Where one turn sends some rows of the set: a few examples, then the rows asked:
sus: [ -3.3  -7.4 -11.0  10.7   0.7  25.8  -7.5 -11.6   2.8   9.0 -19.2  13.7
   4.8 -18.7]
vufus: [-17.8  12.5  -4.6   7.5  23.9  -1.9  19.3  -3.6   7.6  11.7   8.2   3.2
   1.0 -11.1]
piv: [ -0.3   8.7 -30.2  -5.8  -8.3  16.4  14.2   6.2  11.8 -18.4   3.4   2.1
  -7.2  17.2]
zaz: [ -5.8  -4.7   6.8  -3.9   3.2   2.1 -14.0  10.5 -18.8 -16.9  26.2   4.5
 -15.4   5.8]
mik: [ 22.9  -0.2  -3.3 -22.7 -15.1   7.6  18.5   7.5 -11.6   7.6   4.5   2.2
   5.8  -8.4]
kife: [-29.7   8.8   0.6 -18.4   1.0  -8.2   8.7   3.3 -22.2   2.1   6.4   0.4
 -14.7   0.8]
ruv: [ 25.3  -4.9   0.9   0.5   7.2  -3.5   6.2   2.0  11.9   7.2  16.6 -16.0
   5.6   6.2]
Gese: [ -1.3   2.1  -5.7 -28.5 -22.0   4.3  13.2   8.6   4.5 -12.7 -11.2   8.1
   3.4  10.8]
Tem: [ -4.6  -5.4 -11.0  15.6  -0.9  27.2  -5.3  -9.8   5.2   8.8  -9.2  16.5
   7.7 -15.2]
mami: [ 10.6   2.3 -25.6  -8.8 -18.0  -2.7  17.1  -9.9   5.0  10.2  -8.5 -14.8
   1.4   9.3]
gafe: [ -7.2  -4.1   3.9  -4.3   3.0   6.7 -13.5  12.1 -24.3 -15.1  20.8  -3.4
 -15.1   3.0]
Vur: [-14.2   4.5 -10.0  13.0   6.4 -15.3  -2.3  -6.6  -7.3 -11.3   9.5  -7.7
 -22.3  18.9]
veteg: [ -1.3   1.5  -5.3   3.9  -5.3  14.0  -2.7 -13.3  17.0  -3.3 -21.6  27.4
   2.4  -4.2]
mero: [ -1.9  -0.4  -6.4   6.7   0.4  23.0   6.3  -1.2  10.6  -0.3 -17.9  24.2
   6.1 -17.5]
fasel: [-21.1  15.9  -8.8   4.6  26.0   5.9  14.3  -4.4  -3.1  16.2   1.6  -3.1
  -2.9  -8.4]
metur: [ 11.9  -4.9 -13.7  11.3  23.4   3.2   6.0  -0.2  15.7   7.0  11.6 -16.7
   7.2  -6.1]
Fila: [  5.6   4.6 -19.1  -7.0 -19.1  -4.3  20.6  -9.8   1.2  15.4  -6.0 -15.5
  -3.9  17.1]
gefar: [-30.0   7.2  -6.5 -10.2 -11.0  -0.8   1.8   5.8 -26.4   3.8  13.0   4.3
 -17.8   2.9]
Fomug: [ 33.9  -4.8  -6.0  -1.4   0.0   6.3   4.6   4.8  18.1  -0.8  12.8 -10.3
   3.1   6.4]
Vot: [ -7.1  -7.8  -6.2  14.0  -1.2  23.4  -2.1 -12.3   7.0   0.5 -16.5  10.4
   9.4 -18.2]
pomo: [ -6.3  -5.1  -7.9   0.2 -13.5  -7.2  13.1 -18.5  -1.8  27.7 -10.0  -8.4
  12.0   2.3]
Gem: [-25.7  -0.9  -0.5 -16.0 -18.4  -4.0  -5.1  -1.4 -25.6  -6.1  11.7   0.0
 -11.2   6.2]
Mal: [ -9.8  -2.7  17.6   4.6  -0.2   0.4  -4.3  13.9 -16.3 -15.9  25.0   6.0
 -10.2   4.2]
Kuli: [  8.3  -4.3   2.9  23.1  22.4  -0.6   2.3 -18.3 -19.0   0.5  -3.2   6.8
 -16.8  -0.7]
dil: [ -7.6   7.0 -10.3   7.1   2.0  22.4   1.3  -6.3  16.0  -7.1 -11.5  22.9
   4.8 -14.1]
mup: [ 23.5  -6.9  -8.8 -15.6  -7.6  16.1  -2.2   6.9   0.5 -10.2   5.9  21.3
 -11.3  21.3]
fop: [-22.2  -0.7   2.1  -9.0 -17.9  -5.0  -7.3  -1.3 -27.9  -6.9   8.9  -7.1
  -6.9  11.6]
zoz: [  3.9  -5.5  -9.9  10.7  -1.6  20.1  -3.4  -5.5  15.3   4.6 -18.3  25.3
   0.6  -7.8]
meba: [-25.8   2.3 -11.4   1.4  -1.7  -4.4 -12.3  -0.8  -3.4 -12.3  18.7 -12.7
 -11.1  17.3]
pila: [ -5.7   2.8 -16.0  12.4  -3.9  19.4   6.4  -9.1   9.7   1.2 -18.3  23.7
  -0.9 -12.8]
bas: [ 22.6   0.6   5.3 -17.7 -14.7   8.2  24.9  10.1 -18.4   5.7   3.1   0.9
   0.4  -4.6]
Mog: [-14.6  -1.9  23.9   6.2   1.2  -2.5   6.0 -13.6  -5.8  14.7   1.9  13.4
  10.8   1.2]
Lem: [  3.4   4.2 -17.0   5.6   0.1  24.7   1.6 -10.8   4.2  -0.3 -15.6  30.2
  -6.9  -7.8]
tob: [-17.0  -4.3  -9.5   5.1   5.4 -13.7 -12.5  -2.1  -4.9 -11.1   6.0 -10.3
 -24.9  17.2]
sov: [-37.0  10.0  -3.0 -13.4  -6.2  -6.8   6.5  -3.9 -22.6   3.4   8.0   9.4
  -7.9   0.2]
Nusu: [-24.5   0.8  -7.1   1.9  -1.2  -0.1 -15.0   0.7  -3.3 -10.5  22.4 -16.8
  -8.9  16.2]
Tedot: [  8.1   7.6 -34.0 -10.6 -10.8   8.5  13.2   5.4   6.7  -3.0   2.8 -11.1
 -10.0  16.8]
lunez: [ 27.8  -1.1  -3.2  -1.6   5.5   2.8   6.9  10.6  15.6   0.9  11.5 -15.9
  -0.8  13.8]
Rafuf: [ 21.0   1.1   2.5 -14.6  -5.5   3.3  25.4   8.9 -18.4  11.0   6.4  -2.0
   3.7 -11.1]
lomog: [-15.3  -1.1 -13.6  10.1  14.8 -10.4 -11.2 -11.1  -3.9 -10.9   8.5  -2.6
 -20.7  14.1]
benuz: [  6.4   2.2  -2.8 -27.9 -25.0   8.1  21.9  11.8  -0.3  -0.2  -2.3   0.8
   9.6   6.8]
firag: [ -6.5  -6.6  20.6   3.0   4.6  -3.6  -6.7   4.4 -16.4 -13.3  20.7  17.9
  -8.7   3.1]
bul: [-10.3  -4.6  20.6   4.5  -0.5 -18.2  11.0 -15.7   3.8  17.6  -1.2  17.8
   4.5  -0.2]
ribug: [ 36.1  -9.2  -3.4  -5.9  -6.0   7.3   1.7   8.3   3.2 -10.3   3.0   1.5
  -5.9  20.2]
sile: [  8.2   0.9 -19.9  -0.6 -15.1  -7.3  20.8 -13.9  -2.4  18.1  -0.8 -15.3
  -1.9  11.3]
Tol: [ -4.3  -4.8  21.7   2.5   4.2  -3.2  -6.1  10.0 -13.0  -5.4  27.0  13.3
 -10.4   9.3]
zolu: [ 11.0  -2.3  -1.9  16.9  19.8  -3.6   9.2 -11.8 -15.6   6.3   0.9  16.1
 -19.5  -7.8]
tuvam: [ 23.1 -10.0   2.7   2.7  -0.7   6.8  15.8  -2.7 -25.8  10.7   3.0   7.4
   0.8 -15.7]

Vot moves to sus
tob moves to gefar
Where do these go?
veteg moves to Lem
Fomug moves to mami
Gese moves to mup
bas moves to lunez
tuvam moves to metur
Mog moves to Kuli
sov moves to firag
zaz moves to meba
bul moves to zolu
mero moves to zoz
ribug moves to Tedot
Tol moves to Vur

